Each row has a name. Each piece below is followed by the name of the row it came from, unless a question asks for something else. Each question is about the rows just above it. Places in a row count from 1.

[-5.26  0.92 -0.91  2.92  1.01 -1.99] : Dida
[-0.23 -4.69  5.48 -8.30  4.36 -2.79] : gebun
[ 2.92  0.93 -5.26  1.01 -1.99 -0.91] : Bila
[ 2.15  3.85  5.07  0.20 -2.04  2.74] : moz
[-0.91 -1.99 -5.26  0.92  1.01  2.93] : sak
[ 2.29  4.74  5.75  0.43 -2.41  3.12] : relat
[-2.33  0.96 -7.63  3.79  3.53 -4.90] : lom
[ 0.96 -4.90  3.52 -7.63  3.79 -2.33] : veve
key -> tag
[-0.91] -> z_422
[-5.26] -> z_639
[-5.27] -> z_832
[3.52] -> z_247
[3.51] -> z_93
Join sak by its entry at place 3:
z_639
Put [ 3.79  3.52  0.96 -2.33 -4.90 -7.63] back in order: which row is it?
veve
Put [-1.99  1.01  2.92 -0.91  0.92 -5.26] back in order: which row is it?
Dida
Put [-5.26 -1.99 -0.91  0.92  1.01  2.92] back in order: which row is it?
Dida
Which row holds [ 0.93 -5.26]?
Bila

[-1.39  0.35  0.59  4.02  1.09  0.35  0.52 -1.48 -1.72 -2.78 -1.18  3.29
 -0.24 -0.83  0.61  0.12 -0.80 -2.53  1.38 -0.73  3.00 -1.25  0.38] : niv
[ 1.39 -3.26 -5.19 -0.63 -4.91 -1.35  2.15 -2.64 -2.39  3.33 -1.05 -0.42
  8.10  0.66 -1.06 -3.10  0.13 -3.21 -2.80  1.92 -0.92  0.97 -2.66] : Dida
[ 2.96  4.99  2.68  3.11  0.43  3.26  0.72  4.13  4.20 -0.53  3.83 -1.92
 -5.42 -2.41  3.13 -0.24  2.94  2.88  2.93 -4.59 -4.94 -1.05  0.89] : moz
[-1.67  2.94  4.99  2.68  3.11  0.27 -0.68 -0.48  3.16  0.60 -2.44  3.60
 -1.39 -1.00 -1.63  0.40 -0.02  1.32  0.73 -0.34  1.79 -0.72  4.20] : Bila
[-4.57  5.83  6.63  1.73  3.72  1.76 -1.72  2.16  4.20  0.15  0.75  4.32
 -5.07 -0.85  1.52  0.58  1.33  2.54  0.65 -2.53 -0.35 -1.91  5.25] : Toz
[ 4.68 -4.64 -3.17  0.72 -0.84 -1.77  1.39 -2.93 -2.27 -0.56 -3.50 -2.08
  3.94  0.13 -3.67  0.32 -1.99 -1.46  0.57  2.79  2.65  1.56 -2.59] : veve
[-1.81 -0.02 -0.40 -7.00  0.43  3.26  0.72  4.13  4.20 -0.53  3.83 -1.92
 -5.42 -2.41  3.13 -0.24  2.94  2.88  1.20 -3.07 -0.82 -2.08  6.32] : relat
[-4.38  5.11  4.69  1.54  2.46  2.42 -0.74  2.15  3.02  0.06  1.38  4.77
 -4.01 -0.78  2.53 -0.17  1.42  1.56  0.56 -3.29 -1.24 -2.52  4.52] : fad
[ 1.30 -0.29 -1.38 -3.36  0.30  3.31  1.39  3.05  1.51 -0.76  2.16 -0.12
 -3.22 -0.56  2.28  0.25  1.01  2.48  2.02 -3.74 -4.04 -2.06  0.82] : gebun
[ 1.48  0.81 -0.64  1.98 -1.90 -2.04 -0.97 -1.05 -2.33  2.87 -0.37 -0.56
  4.07  3.08 -1.11 -0.32 -1.13 -0.27 -4.10  3.24  0.04  1.06 -1.07] : memor
Number of entries in [ 4.68 -4.64 -3.17  0.72 -0.84 -1.77  1.39 -2.93 -2.27 -0.56 -3.50 -2.08
  3.94  0.13]:
14
key -> tag
[1.55] -> z_49
[1.54] -> z_532
[-2.52] -> z_904
[-7.00] -> z_94
[-2.53] -> z_782
[0.71] -> z_530
[-3.36] -> z_727
[0.72] -> z_397
[4.02] -> z_234
The tag of fad, keyed by place 4:
z_532
which: [2.94 4.99 2.68 3.11]
Bila
which: [-4.57  5.83  6.63  1.73  3.72  1.76 -1.72  2.16  4.20  0.15  0.75  4.32
 -5.07 -0.85  1.52  0.58  1.33  2.54  0.65 -2.53 -0.35 -1.91  5.25]
Toz
which: [-1.39  0.35  0.59  4.02  1.09  0.35  0.52 -1.48 -1.72 -2.78 -1.18  3.29
 -0.24 -0.83  0.61  0.12 -0.80 -2.53  1.38 -0.73  3.00 -1.25  0.38]
niv
Count the entries of [-4.38  5.11  4.69  1.54  2.46  2.42 -0.74  2.15  3.02  0.06  1.38  4.77
 -4.01 -0.78  2.53 -0.17  1.42  1.56  0.56 -3.29 -1.24 -2.52  4.52]:
23

[ 1.46  2.42 -2.47 -0.39 -0.65] = sak
[7.72 0.71 1.53 1.25 0.31] = relat
[-3.26 -1.17 -2.52 -3.57  2.23] = memor
[1.53 0.31 7.72 1.25 0.72] = fad
How many entries does [7.72 0.71 1.53 1.25] have?
4
tags:
[2.42] -> z_826
[0.31] -> z_916
[0.71] -> z_869
[1.53] -> z_482
[-1.17] -> z_719
Join fad by its entry at place 2:
z_916
Put [0.31 0.72 1.25 1.53 7.72] back in order: which row is it?
fad
Number of entries in [1.46 2.42]:
2
How many entries does [1.53 0.31 7.72] have?
3
Count the entries of [-3.26 -1.17 -2.52 -3.57  2.23]:
5

[-2.16  2.69 -3.04 -4.18 -3.39] -> gebun
[ 3.98  7.27 -3.06  1.22  3.99] -> lom
[ 3.98  7.27 -3.06  1.22  2.11] -> Toz
[ 3.98  7.27 -3.06  1.22 -2.54] -> Dida
[ 2.15  3.43  8.34  2.01 -0.01] -> sak
[4.00 3.06 4.28 4.08 3.12] -> niv
[-2.74 -6.38  7.70  0.39 -1.54] -> fad
[-0.01] is at row and place
sak, 5
[-2.16] is at row and place
gebun, 1
which: [-6.38  7.70  0.39]
fad
How many entries does [-2.74 -6.38  7.70  0.39 -1.54] have?
5

[ 3.01 -2.34 -4.53  2.89  4.37 -0.05  0.54 -3.87 -1.04  3.73 -2.93 -2.11
 -0.32 -1.68 -2.08  2.33 -0.33  2.99  1.35 -2.41 -2.49  1.83  3.24  2.98
 -3.17]  Toz
[-1.51  1.23 -2.14  1.87 -1.65 -1.13 -1.34  3.01  3.74 -0.11  5.04 -7.96
 -0.04 -0.56  0.11  2.02  1.01 -1.35 -2.14  0.47 -0.48  2.75  0.56  3.72
 -0.80]  fad
[-0.32  2.89  3.73 -0.05 -2.34  3.01  1.35  2.99 -2.41  4.37 -1.04  2.98
 -1.68  1.83  3.24 -2.49 -0.33 -2.11  2.33 -2.08  0.54 -3.17 -3.87 -4.53
 -2.92]  moz
[-1.51  1.91 -1.07  0.76 -0.70  1.99 -1.34 -0.67  0.90  3.65  2.40 -1.34
  0.99  3.11  4.17 -0.44 -3.57  1.18 -1.17  0.47  3.28  2.24  4.72 -2.27
 -6.27]  niv
Count the entries of [-1.51  1.91 -1.07  0.76 -0.70  1.99 -1.34 -0.67]:
8
key -> tag
[-0.11] -> z_758
[3.00] -> z_306
[-3.87] -> z_205
[3.01] -> z_353
[1.01] -> z_425
[-3.88] -> z_693
Look up the entry of fad at place 8 in the table:
z_353
[4.17] is at row and place
niv, 15
[1.18] is at row and place
niv, 18
Put [-3.17  2.98  3.24  1.83 -2.49 -2.41  1.35  2.99 -0.33  2.33 -2.08 -1.68
 -0.32 -2.11 -2.93  3.73 -1.04 -3.87  0.54 -0.05  4.37  2.89 -4.53 -2.34
  3.01] back in order: which row is it?
Toz

[-0.37  1.45 -2.80 -0.26] = Toz
[-1.01 -0.07  0.54 -0.92] = sak
[-1.50 -1.37  5.14 -0.47] = memor
[ 1.06 -0.83  7.40 -2.01] = Bila
[ 2.76  1.18 -1.36 -2.45] = fad
[-0.66 -0.87  5.73 -0.85] = moz
[-2.65 -2.46  0.21 -0.06] = veve
[-0.80  0.32  1.33 -0.06] = Dida
[-2.65 -2.46 -7.94  0.64] = lom
Row and place of [-1.36] in the named rows:
fad, 3
How many entries does [-2.65 -2.46] have?
2
Number of entries in [-1.01 -0.07  0.54]:
3
tags:
[5.73] -> z_621
[-2.79] -> z_438
[5.72] -> z_892
[1.46] -> z_32
[1.45] -> z_483
[-2.80] -> z_314
The tag of Toz, keyed by place 3:
z_314
Where in the named rows is [-0.26]?
Toz, 4
which: [ 5.14 -0.47]
memor
which: [-0.37  1.45 -2.80 -0.26]
Toz

[-0.15 -3.36 -0.71  1.85  1.25] = moz
[-6.01 -6.52 -2.49 -1.15 -6.91] = lom
[-6.51 -1.15 -6.01 -6.91 -2.49] = memor
Count the entries of [-6.01 -6.52 -2.49 -1.15 -6.91]:
5
key -> tag
[-6.51] -> z_154
[-6.01] -> z_135
[-2.49] -> z_293
[-0.71] -> z_726
Look up the entry of memor at place 3 in the table:
z_135
Put [-1.15 -6.91 -6.01 -6.52 -2.49] back in order: which row is it?
lom
The row with [-6.01 -6.91 -2.49] is
memor
Count the entries of [-0.15 -3.36 -0.71  1.85  1.25]:
5
[-6.01 -6.52 -2.49 -1.15 -6.91] is in which row?
lom
Row and place of [-0.71] in the named rows:
moz, 3

[ 0.19 -2.48 -1.51  2.35  1.11  0.21 -1.47 -3.06 -2.16  1.91 -3.13 -3.29
 -1.40  0.61 -3.18] : sak
[ 0.72 -1.35 -0.52  0.85  1.12  0.71 -0.54 -2.23 -1.94  0.53 -2.09 -2.19
 -0.37  0.99 -2.26] : Bila
[-2.95 -4.94 -3.83  6.42 -0.76 -3.03 -3.84 -4.66 -2.66  5.14 -6.06 -5.82
 -3.71 -2.46 -4.98] : niv
[ 2.65  5.02  7.27 -3.59  6.63  2.55  7.21 -3.39 -5.63 -5.23  0.48 -0.57
  7.50  5.21 -2.85] : Dida
[-0.30 -2.40 -2.31  1.70 -0.30 -0.22 -2.30 -1.18 -0.26  1.91 -1.83 -1.77
 -2.32 -0.46 -1.37] : veve
[-2.15 -4.56 -3.45  5.19 -1.01 -2.26 -3.50 -4.28 -2.71  3.97 -5.64 -5.33
 -3.25 -1.98 -4.54] : memor
Which row holds these entries in another order? [-4.54 -1.98 -3.25 -5.33 -5.64  3.97 -2.71 -4.28 -3.50 -2.26 -1.01  5.19
 -3.45 -4.56 -2.15]
memor
Table of tags by key:
[-1.51] -> z_596
[-3.83] -> z_833
[1.12] -> z_258
[-0.52] -> z_180
[-2.09] -> z_448
Join Bila by its entry at place 3:
z_180

[ 2.29 -0.57  2.28 -2.44  1.87  4.00  1.01  3.35] -> lom
[ 1.72  2.99  2.64 -1.65  1.78 -6.10 -4.53 -3.98] -> fad
[-1.65 -6.10  1.78  1.72  2.99  2.64 -3.79 -3.61] -> veve
[ 1.33  3.44  4.77 -2.81  1.56 -8.84 -5.22 -4.87] -> Toz
[ 3.35 -2.91  0.59  5.19  2.05  4.72  2.55 -0.47] -> sak
[ 0.26  2.28 -2.17 -1.23 -0.08  0.05 -1.41 -0.20] -> gebun
[-3.23 -1.17  1.28 -1.87 -2.73  0.51  1.60  2.12] -> relat
[ 4.70 -6.61  4.20  8.12  3.34  6.53  5.07 -0.78] -> memor
[ 2.29 -2.44  1.88  4.00  1.01  3.35  2.28 -0.57] -> niv
Row and place of [0.59] in the named rows:
sak, 3
[-2.44 -0.57  1.01  1.88  2.28  2.29  3.35  4.00] is which row reordered?
niv
The row with [ 1.72  2.99  2.64 -1.65  1.78 -6.10] is
fad
[ 1.33  3.44  4.77 -2.81  1.56 -8.84 -5.22] is in which row?
Toz
Count the entries of [ 2.29 -0.57  2.28 -2.44]:
4
Number of entries in [1.33 3.44 4.77]:
3

[ 0.02 -0.41 -1.77  2.17  1.62 -0.34  0.19]  gebun
[-2.02 -3.94 -1.40 -0.37  6.89 -0.77 -0.04]  veve
[ 1.10 -3.78  1.20 -0.76  0.36 -1.12 -1.26]  Dida
[-0.37  0.77 -1.37 -2.02 -3.94 -1.43 -7.20]  fad
How many entries does [-2.02 -3.94 -1.40 -0.37  6.89 -0.77 -0.04] have?
7
How many entries does [ 1.10 -3.78  1.20 -0.76  0.36 -1.12 -1.26] have?
7
[-2.02 -3.94 -1.43] is in which row?
fad
Number of entries in [-0.37  0.77 -1.37 -2.02 -3.94]:
5
key -> tag
[-3.95] -> z_524
[-3.94] -> z_28
[-0.41] -> z_823
[-0.37] -> z_35
[0.77] -> z_897
[-0.77] -> z_757
[-3.78] -> z_905
[-0.76] -> z_794
The tag of veve, keyed by place 2:
z_28

